In the rows, 100 means zero.
One turn moves every row onto another: examples first, then more rows asked:
gog: [ 83,  66, 109, 128,  63,  86,  84,  80,  54, 137, 114,  68,  75, 121, 101,
 134, 150]
vako: [ 74,  55,  98, 114,  70,  92, 108,  80,  55, 108, 145,  91, 119, 134,  91,
  93,  93]
Turub: [ 66,  59,  99, 114,  71, 107,  92,  66,  71,  90, 122,  59, 108, 119,  96,
  92,  70]
kof: [121,  82,  68,  99,  86, 124, 104, 140,  92, 149,  95,  74, 110,  67, 133,
  77,  99]
Pizef: [ 83,  78, 114, 102,  54, 106, 107,  73,  42, 142, 127,  57,  88, 116,  95,
 141, 141]
sobu: [118,  95,  71,  87,  87, 120, 105, 140,  83, 148, 113,  72, 112,  70, 135,
  79,  89]
fari: [ 73,  69,  85, 129,  82,  97, 117,  56,  65,  91, 127,  63, 130, 112,  99,
 105,  80]
zimu: [110,  81, 118, 136, 100, 141, 132,  74,  96,  80,  79,  60,  91, 113,  98,
 120, 121]
bugot: [122, 105,  51,  60, 102,  95, 118, 111,  79, 117,  85,  67,  99,  82, 134,
  97, 131]
Lop: [125,  99,  56,  60,  99,  88, 120, 123,  80, 130,  82,  77,  93,  79, 135,
 102, 124]
pegag: [ 76,  76, 116, 118,  57, 128, 111,  95,  63, 137, 103,  72,  67, 128,  98,
 126, 157]
vof: [ 72,  63, 107, 123,  75,  85, 113,  72,  78,  96, 124,  56, 114, 119,  93,
  71,  66]
gumeg: [ 84,  67, 112, 103,  89, 145, 141,  70,  95,  91,  71,  53,  80, 105,  92,
 116, 118]
Zati: [ 91, 111,  62, 105, 107,  94,  86, 105,  71, 145, 101,  72, 100,  74, 153,
  72, 139]
Diz: [ 90,  83, 113, 108,  77,  95, 113,  63,  64,  82, 142,  51, 117, 126,  94,
  85,  90]
luman: [111,  96,  69,  99,  90, 115, 109, 144,  83, 144, 103,  68, 111,  70, 129,
  76,  90]
Zof: [ 93, 113,  72,  98, 110, 106,  87, 113,  78, 150, 102,  62, 101,  78, 137,
  60, 135]
Lamo: [122, 107,  50,  67, 102,  82, 100, 111,  87, 130,  87,  78,  90,  85, 134,
  98, 126]
vute: [124,  88,  69,  91, 104, 113, 102, 148,  90, 146, 107,  75, 112,  75, 121,
  85, 100]
tesik: [ 76,  85,  93, 127,  91, 123, 145,  70, 106,  77,  77,  74,  84, 123,  99,
 104, 101]
veno: [ 93,  96,  58,  96, 108,  99,  87, 111,  70, 137,  99,  56, 108,  68, 152,
  65, 140]
vakul: [122,  94,  58,  55,  93,  87, 101, 118,  86, 127,  96,  66,  91,  82, 141,
  97, 126]
bube: [ 74,  52, 111, 117,  66, 123,  85,  67,  52, 129, 120,  73,  83, 114, 100,
 145, 147]
disap: [ 78,  83, 115, 119, 104, 148, 139,  79,  91,  95,  61,  46,  98, 107, 107,
  98, 106]
Zige: [ 98,  71, 115, 120,  86, 123, 153,  88, 101, 100,  67,  53,  76, 110,  87,
 130, 125]
poguv: [ 67,  76, 100,  92,  78,  91,  90,  60,  52,  95, 126,  66, 114, 126, 113,
 103,  74]
zema: [105,  84, 126, 121,  51, 113,  85,  77,  60, 125, 115,  73,  70, 129, 103,
 135, 136]
Kamug: [100, 109,  65, 112, 102, 111,  82, 104,  71, 157,  99,  72,  98,  67, 153,
  71, 142]
zum: [ 99,  62, 120, 106,  68, 131,  93,  90,  49, 150, 104,  78,  89, 112, 108,
 149, 135]
luki: [ 88,  90, 103, 129,  70, 138, 137,  67,  89, 103,  69,  53,  74, 106,  96,
 128, 108]

vute turns into Lamo
zema turns into Diz
vof turns into Zige
Now these:
Lop turns into Zati
Pizef turns into fari
zum turns into poguv
vakul turns into veno
sobu turns into bugot
gumeg turns into bube
vako turns into tesik

One turn moves every row onto another: examples first, then more rows asked:
Z: [125,  92,  82,  81, 123, 114, 143,  72,  96, 110,  73,  70,  91,  99, 119,
 125,  85,  82]
G: [ 90,  89,  52,  71, 114, 101,  48, 101, 105,  74,  83, 128, 122, 132, 122,
  88,  56, 106]
C: [ 45,  91,  73,  74, 103,  71, 115,  92, 132, 105,  81, 139, 149,  88, 127,
 148,  89, 101]
T: [108, 110,  65,  79,  99,  99,  61, 111, 100,  79,  90, 105, 114, 132, 144,
  75,  69, 123]
Q: [ 61, 100,  63,  83,  96,  43, 116,  94, 119, 104,  73, 135, 142,  67, 118,
 147,  67, 106]
K: [113,  71,  65,  81, 125, 109, 155,  67,  99,  97,  88,  81, 108,  87,  96,
 108,  79,  59]
X: [ 82,  85,  29,  94,  66, 108, 127, 112, 107,  77, 129,  71, 104,  82, 125,
 110,  56, 144]
U: [ 47, 104,  60,  92,  90,  52, 129, 101, 130, 104,  99, 127, 157,  74, 123,
 128,  81, 100]
M: [108,  95,  61,  60, 101,  95,  56, 109, 101,  68,  89, 128, 121,  99, 121,
  69,  49, 109]
R: [ 80,  81,  28,  96,  64, 101, 142, 104, 109,  80, 123,  69, 102,  83, 124,
 122,  65, 141]
E: [ 89,  78,  34,  90,  69, 114, 142, 104, 105,  77, 126,  65,  98,  86, 123,
 112,  65, 137]
D: [108,  68,  76,  66, 138, 127, 129,  67, 104, 102,  75,  98, 103,  95, 103,
 126,  78,  65]
N: [122,  63,  76,  57, 120,  97, 146,  65, 101,  88,  65,  94,  96,  91, 101,
 109,  84,  75]
W: [ 61, 123,  81,  91,  90,  65, 118, 103, 125, 119,  85, 116, 143,  82, 145,
 145,  87, 119]
H: [101,  95,  44,  84, 101,  93,  65, 107, 101,  66, 103, 113, 125, 120, 119,
  57,  55, 100]

X turns into E
H turns into K
M turns into N
Now these:
T turns into Z
G turns into D

